One turn moves every row onto another: examples first, then more rows asked:
Pom: [  3.7 -15.9  -3.2  -0.6  -3.3  -3.4  42.2  15.2 -16.8   0.5  -8.9  -2.9
   5.4   3.8  14.9  -5.3 -22.1 -26.6 -14.1 -21.3   5.1  -9.4 -11.9  24.3
  -0.7  -8.2  16.1   9.1]
naget: [ -3.3  22.9 -19.1 -24.7  -8.2  -7.6  -1.4  11.2  -4.2  -2.1  15.2  12.2
   3.9 -26.1  15.7  13.4   5.0 -11.4  -9.8   4.2  17.0   4.1  -4.8  30.0
   8.3 -10.0  15.7  -8.4]
kulop: [ 42.6  -7.0 -15.7 -10.5  -1.0   3.4   6.4  18.3  17.3 -11.2  -3.5   5.3
  25.7   3.8   8.4   6.4  -2.0 -34.5  -5.5  -7.1  -3.3  -8.5  -4.4  20.8
  16.3 -10.7  24.7  18.7]
Vepo: [ -2.8  22.2  -0.7  -3.0  -9.2 -21.1  21.9  11.8  -1.8 -22.8  12.1  -3.8
   9.3  14.7  12.4  13.1 -10.8   3.3  -3.7 -30.2   8.8 -15.9   1.2   9.2
   8.2  14.2   3.7 -10.2]
Vemi: [ 22.3   9.0 -19.7  -6.4  11.6 -17.8  22.5  -9.2   5.8  -1.2  -2.0   9.9
   1.2   1.5  15.9  20.4 -11.8 -15.9 -25.8  -0.7  -8.2  -3.3  19.4  32.9
  -2.8 -19.1  45.4  -1.8]
rok: [ 18.9   1.2 -17.7 -20.9 -19.7   6.6  24.6  19.4  15.7 -22.9 -11.3   2.1
  -5.1  20.1  14.8  17.7   7.3 -17.8   2.0 -24.8   9.8  10.9   9.5  23.2
  -1.4 -10.2   3.1   1.3]
Sukid: [ 12.6   8.8 -11.4  -8.3  19.8 -17.3  10.5  18.5  15.1   0.8 -13.3  14.5
  -5.6  -7.3   9.1   1.8 -16.4  -7.6   6.3   6.9  18.2   2.1   5.4  10.6
 -25.2 -28.7  15.7 -19.2]
kot: [  4.1   3.8  -7.2  15.1  -5.4  -5.3  18.7  12.9  25.9  -9.3   5.9  13.6
  -8.0  11.1  -1.0 -11.7  11.5   5.0 -23.7  18.2  12.4 -13.9 -10.3  30.2
  11.6   2.1   8.7 -18.4]
Bupi: [ -0.1   9.8 -11.6  -7.5   1.5  -3.3  28.4  -7.6  27.4  -4.3  -4.8  -3.1
  -7.4  18.7  24.3 -14.0  21.0   9.1  -5.2  -2.2  10.4  -1.7 -11.7  33.8
   0.1 -18.8  29.6   3.9]
Pef: [ 37.2  22.6 -12.7 -10.7  -1.0  -5.8  30.6  -4.2   0.5 -14.4  -4.8  -8.9
  21.8   2.9  13.7   6.1   1.9 -12.3  13.1   4.4  16.0 -20.1  -9.4  33.2
 -12.2 -13.1   4.3 -16.9]
lufof: [ 40.3  11.0  -1.2  18.6  -5.0   3.6  12.2  10.2   6.4  -4.2  42.8  -2.9
  11.8  11.4   1.3   0.0 -11.4 -11.2  -8.2 -11.8  17.3   0.7  -9.9  18.0
   0.2  -9.2   6.2 -12.1]
boro: [ 14.3 -17.8  -7.8  -4.9 -12.6  -4.8  14.6   5.7   0.9   1.4   4.7  15.9
 -18.7   8.0   4.5  13.7  -5.7 -27.4 -13.7   5.3 -10.5 -15.2  31.0  18.5
 -13.3  -6.7  16.3   2.1]
Mirif: [ 19.8   6.1 -14.9 -16.7   3.0  -8.0  11.8  25.2  24.3 -18.9   8.1   2.9
  14.9  34.1  -1.8   9.0   1.8   2.7 -32.9 -11.4   7.1 -19.6 -11.5  25.9
 -11.9 -15.0   5.6  -0.2]
kep: [ 12.0  12.3   3.6  -7.5 -16.3  -0.4  22.6   1.8   9.5  -1.3 -11.0  16.8
  -1.8  -1.6  17.9  13.6  22.4   7.1 -28.2 -22.0  -4.7  -0.5  11.9   9.4
  14.5  -7.7   6.1   8.4]
Geg: [ 13.3  -7.4  -7.7  17.1   2.8  -3.7   6.8   5.4  29.9 -12.4  27.6   1.9
  10.9   5.5  -1.2  -2.4   4.8  -8.4 -11.6 -16.5   0.8 -10.9  -4.4  22.2
  -4.5 -10.1  56.1  -0.6]
vosu: [ 17.8   3.2 -18.2   9.4 -10.7  -2.5  22.1  26.0  -9.1   1.8   2.4 -15.6
 -15.4   4.7   0.5   4.6   2.4   0.0  -8.8 -23.3 -14.0 -11.2  -9.7  28.5
 -12.6 -13.3  39.9  16.0]
lus: [  1.5  -2.0  -1.1 -11.2 -11.5 -16.0   8.2   8.9  14.1  17.1   4.4 -14.8
   5.3   1.1  28.6  17.9  10.9 -12.1  -6.4 -14.4   8.4   8.8   2.6   4.1
   7.5 -27.9  -0.1  -9.8]
tofib: [  8.2  -4.5   9.0   7.6 -20.5  -2.7  10.1  14.1   1.1 -15.6  -5.2  -7.2
  14.6   0.1  -2.1  -8.7  11.7  -7.1   4.0  -3.7  -2.1 -11.2 -34.0  25.1
  -2.2 -23.4  37.7  -1.8]
misa: [ 18.9   0.4   5.7  -6.7  -8.8  17.1   4.4   4.5   4.6   5.1   0.7  12.3
  -2.7 -10.7  24.1  11.3  20.9 -16.1 -14.7  -3.6  16.6 -19.9  12.8  31.9
 -13.4 -34.6   8.7   2.0]
zuv: [ 10.5   0.3  10.5  14.3   6.2 -24.1   6.4   6.2 -18.5  -6.1 -12.5 -10.2
  11.1   2.5  21.3  12.6  -9.5 -10.7  -1.4   1.1 -11.5 -20.9  10.3  23.8
 -16.4 -10.1  23.5 -10.2]
zisa: [ 21.4  41.0  -8.1  -6.1 -14.1  -8.1  19.9  -7.5  -1.4   3.2  -3.0   6.1
  16.4   1.4  -4.0  -3.8 -21.7  -6.3 -10.7  -7.5   8.1   1.9   5.6  27.9
  16.1   9.3  13.5 -11.2]
lebu: [  8.8  24.6   3.5  20.5 -10.5  -1.5  11.7  15.9  28.4   0.9  15.1  23.8
   3.6  14.9  30.1 -11.9 -11.3 -10.0  -2.6   0.7 -15.4  -3.9  -6.4  35.4
  -1.8  -2.0  25.0  -9.7]
molal: [ 27.0 -10.0 -11.3  17.8 -26.4 -22.5   9.3  33.0  12.1  -8.4  -9.6  -8.8
  14.3 -16.5   8.2   5.1 -11.5 -23.9  -4.0 -15.3   4.4 -14.3  -3.6  18.5
 -11.6  -6.7  21.8  -3.8]
Gasoz: [ 32.1  29.8 -15.0 -16.1   0.7  -1.1  20.9   6.9   6.1  -1.2  10.0  -7.3
  -6.6  -9.5  32.4 -21.4  -7.8  -7.4 -15.0  -6.4  12.0 -23.3   0.0  31.4
 -11.3   1.6  25.1 -22.4]
dud: [ 11.2  12.3 -15.0 -16.3   3.4   0.8  11.8   8.6  22.5   9.3  15.5  -8.7
  11.0  26.2   8.6 -21.2  -9.0 -10.3 -10.4  20.3   2.9 -16.5 -10.5  14.3
  -4.7  -5.3  38.9 -10.8]
Rapu: [ 11.0  28.3 -20.8   9.5  21.3  -3.6  -6.9  10.9  -8.4  -0.3  -1.4  21.9
 -11.2   5.6  17.0   0.1 -20.2 -12.0  -8.6  -3.1  -2.0  -0.1   2.7  19.0
   8.4  -7.2   0.4  -7.3]
Bupa: [  3.0  36.9   3.6  -6.1  -6.4 -30.0   0.3   2.7  -4.3 -17.9   4.4  19.2
   4.7  -1.9  22.7  -9.3  -0.6 -27.8   1.9  -0.3   0.1 -18.6  -4.0  29.9
  -3.2 -15.1  19.5  11.8]
rasu: [ 28.2  10.8  -5.3 -12.0 -14.2  18.5  -1.5  13.2  18.2   8.1  -6.7  10.5
   9.4   6.7 -20.3  -2.5   2.5 -26.2   0.9  -6.9  -2.6   8.4   1.3   8.2
  -7.4 -12.0   7.9  -3.1]
ludi: [  3.0   9.8  -7.2 -15.2  -4.4  16.0  25.2  10.6  12.5 -13.7  -1.7  18.8
  35.2  10.0   6.2   0.5 -25.6   4.0 -10.9 -29.0   8.7 -13.3  -2.9  13.4
  -6.2  -8.0  18.4  -2.5]
nul: [  6.8  -1.3  -5.1  -0.7   3.7 -13.3   5.2  23.6  25.1 -12.3  13.7  -7.1
 -22.7  12.8  16.6 -19.5  -8.6 -19.3   1.7 -15.1  21.3   2.4  15.3  10.8
 -19.5  -4.6  15.6 -13.3]
vel: [ 36.3  -8.5   9.7  12.4  -0.6   2.0   5.0  11.9  -5.8 -18.9  21.6   7.5
  -6.2 -11.5  20.1  -1.5 -10.0  -3.3 -21.3  -7.0   5.2 -18.0  -2.4   7.4
  16.2   2.3  29.5  -4.2]
volos: [ 16.1   6.0 -11.9   8.9 -15.3 -15.5  11.0  13.0   7.9  17.0   2.1  -2.6
  -4.2  -7.4   6.2  -4.6  10.1   4.0   8.4  -8.9   4.4 -29.7  10.4  -4.8
  -3.7 -32.4  13.4   9.9]
Rel: [ 29.0   2.6  -7.2 -21.5  -5.0 -17.9  51.5  12.6  12.1 -14.3  31.2  12.8
   3.6   6.3   2.4   4.2 -11.1  -4.6  -5.6 -21.7   4.6  -0.2  -0.7  21.3
  -1.6  -6.7  12.5   2.8]
robop: [-23.2  24.9  -3.5  10.4  -3.0 -14.0 -10.2   9.6   0.0  -8.9  -5.7  -1.2
   5.5   4.7  -8.3   2.4 -17.0 -18.7 -11.4 -14.0  -3.4  -2.4   1.8  21.8
  -7.2 -17.1  27.3  -6.2]
Pov: [ 14.4  10.8   5.4 -14.6   6.6   4.0   7.0   3.1  15.8 -12.2   3.2   4.0
 -24.2  -7.0  11.8 -19.7  17.2  -5.5 -13.2   0.8  14.5  -8.2 -15.7  -4.3
  -3.0 -25.6  10.6  -7.4]

Pom -> naget
vosu -> Bupa
Now find these:
Rel -> misa
Pov -> Geg
Vemi -> Pef
boro -> Gasoz
Vepo -> kep

One turn moves every row onto another: examples first, then more rows asked:
pavi: [  9.2   8.7 -13.8   6.8 -24.1  -7.2  -2.4   7.7 -12.2   9.2 -17.7   8.3]
ratez: [ 12.6   5.5 -24.8   7.1   3.7   5.9 -19.2   1.8   6.7 -13.5  27.5 -15.6]
damer: [ -9.5 -13.1 -12.8   2.0  17.6   7.6  -0.8   4.6  -5.6  14.3 -18.0 -11.5]
baza: [ -6.7  14.9 -22.3  13.4   1.6 -15.1 -21.8 -25.3   2.3  14.1 -13.7  -0.4]
nurom: [ 13.4   3.7 -27.7  21.6   8.0  -4.9   2.1  -0.9 -33.5  21.0   2.6  -1.3]
nuvut: [ 15.8   5.0 -30.3  17.6   7.0  -4.2   4.4  -0.9 -32.9  20.1   1.9   0.8]
mufug: [ 10.7   5.9 -23.0  10.1   4.5   5.7 -20.0   0.5   7.1 -14.0  26.8 -16.1]
repe: [  7.9   1.5  -0.5  16.0 -14.8 -10.6 -16.0  13.8 -17.8  16.1 -13.7  -1.2]
gedap: [  8.3   7.2 -23.3  11.2   3.3   5.4 -19.5  -0.7   7.2 -15.5  26.7 -14.9]
luf: [  8.8   5.9 -29.3  27.1   5.6  -3.6   2.6  -5.8 -31.6  17.2   1.2   1.6]
meb: [-15.1 -11.9 -14.3   7.7  15.6   8.4   0.1  -0.5  -3.7  12.0 -19.8  -9.5]
sev: [  2.0   2.7 -20.4  10.7   0.1  -6.8 -17.3  -3.2   7.6 -23.2  19.3 -20.2]
Dosu: [  1.3   3.9  -3.9  22.1 -19.9  -9.0 -13.0   7.8 -14.4  11.4 -16.9   3.0]
veko: [  7.7   5.4 -11.6   0.9  14.2 -18.2 -30.1  -8.0  -5.3  26.7  -7.1 -12.6]
zurir: [ 14.3   1.8  -4.3   5.6 -15.8  -9.7 -11.6  16.7 -17.8  16.4 -13.8  -0.2]
Rif: [ 10.8   8.1 -26.7   7.7   2.0   6.3 -16.6  -1.1   8.1 -15.9  26.2 -13.3]
zukag: [ -5.6 -11.1 -16.4  -5.8  16.2   7.5   3.5   5.3  -5.0  14.5 -18.2  -9.5]
fozig: [ 13.6  15.5 -30.3 -15.5   2.2 -15.4 -12.1 -13.9   1.3  18.2 -11.9  -0.6]
kudid: [ 16.3   5.5 -11.2   1.5 -20.5  -8.4  -5.2  14.2 -15.1  12.7 -15.3   5.1]
Pamak: [  9.2   0.5 -19.4   2.0   3.6  -7.6 -17.3   3.4   4.5 -19.2  21.1 -23.7]
bere: [  8.9   7.7 -26.0  10.5   1.5   6.2 -17.3  -1.6   8.5 -16.2  26.1 -13.8]
Dami: [-11.1  -7.2 -22.4  -1.3  10.3   9.9   9.2  -2.3  -1.2   8.2 -21.8  -2.7]
gem: [ -5.2  -9.1 -21.3  -6.6  12.7   9.1   7.8   2.1  -2.1  12.2 -20.0  -5.8]
tun: [  1.6  18.3 -31.2  -1.2  -2.2 -14.5 -12.1 -22.8   3.9  13.8 -14.7   4.8]
varo: [ 12.6   6.8 -26.5   5.7   2.9   5.3 -17.1   0.6   7.7 -14.4  26.7 -14.4]
gupos: [ 13.4   6.9 -33.2  19.0   4.4  -4.0   6.7  -3.7 -30.5  17.0   0.9   3.7]
tir: [ 10.6   7.6 -32.2  23.7   3.6  -3.4   5.4  -6.1 -30.8  16.5   0.4   3.5]
pizas: [  8.0   5.3 -26.0   0.9  -1.8  -6.5 -11.7  -1.8   8.2 -23.6  19.0 -17.9]
faz: [ 10.8   3.3 -23.0  -2.4   0.6  -6.7 -13.4   2.2   6.9 -20.3  20.3 -21.3]
fugin: [ 16.9   8.3 -20.8 -13.5  10.6 -17.8 -20.8  -6.5  -3.4  25.4  -7.8  -8.2]
fese: [  3.7   5.8 -24.3   6.5  -2.1  -5.8 -12.9  -4.7   8.9 -24.5  18.5 -18.1]
lako: [  4.1   1.8 -18.1   7.5   4.1  -7.3 -19.4   0.5   5.6 -20.0  20.9 -23.6]
lov: [ -3.6   8.5 -12.4  13.8   9.4 -17.5 -30.3 -17.5  -2.0  21.0 -10.4  -8.9]
nat: [  9.7   4.2 -27.1  26.5   8.0  -5.0   1.0  -3.2 -33.4  18.8   1.7   0.0]
Sopu: [-15.3  -7.8 -19.4   7.0  11.5   9.8   4.2  -3.7  -1.2   9.0 -21.3  -4.9]
lofon: [  2.9   8.6  -9.9  17.4 -24.4  -7.9  -6.9   4.9 -11.5   7.4 -18.0   8.0]

gedap -> bere
lov -> baza
gem -> zukag
Now find these:
luf -> tir
lofon -> pavi
Pamak -> lako

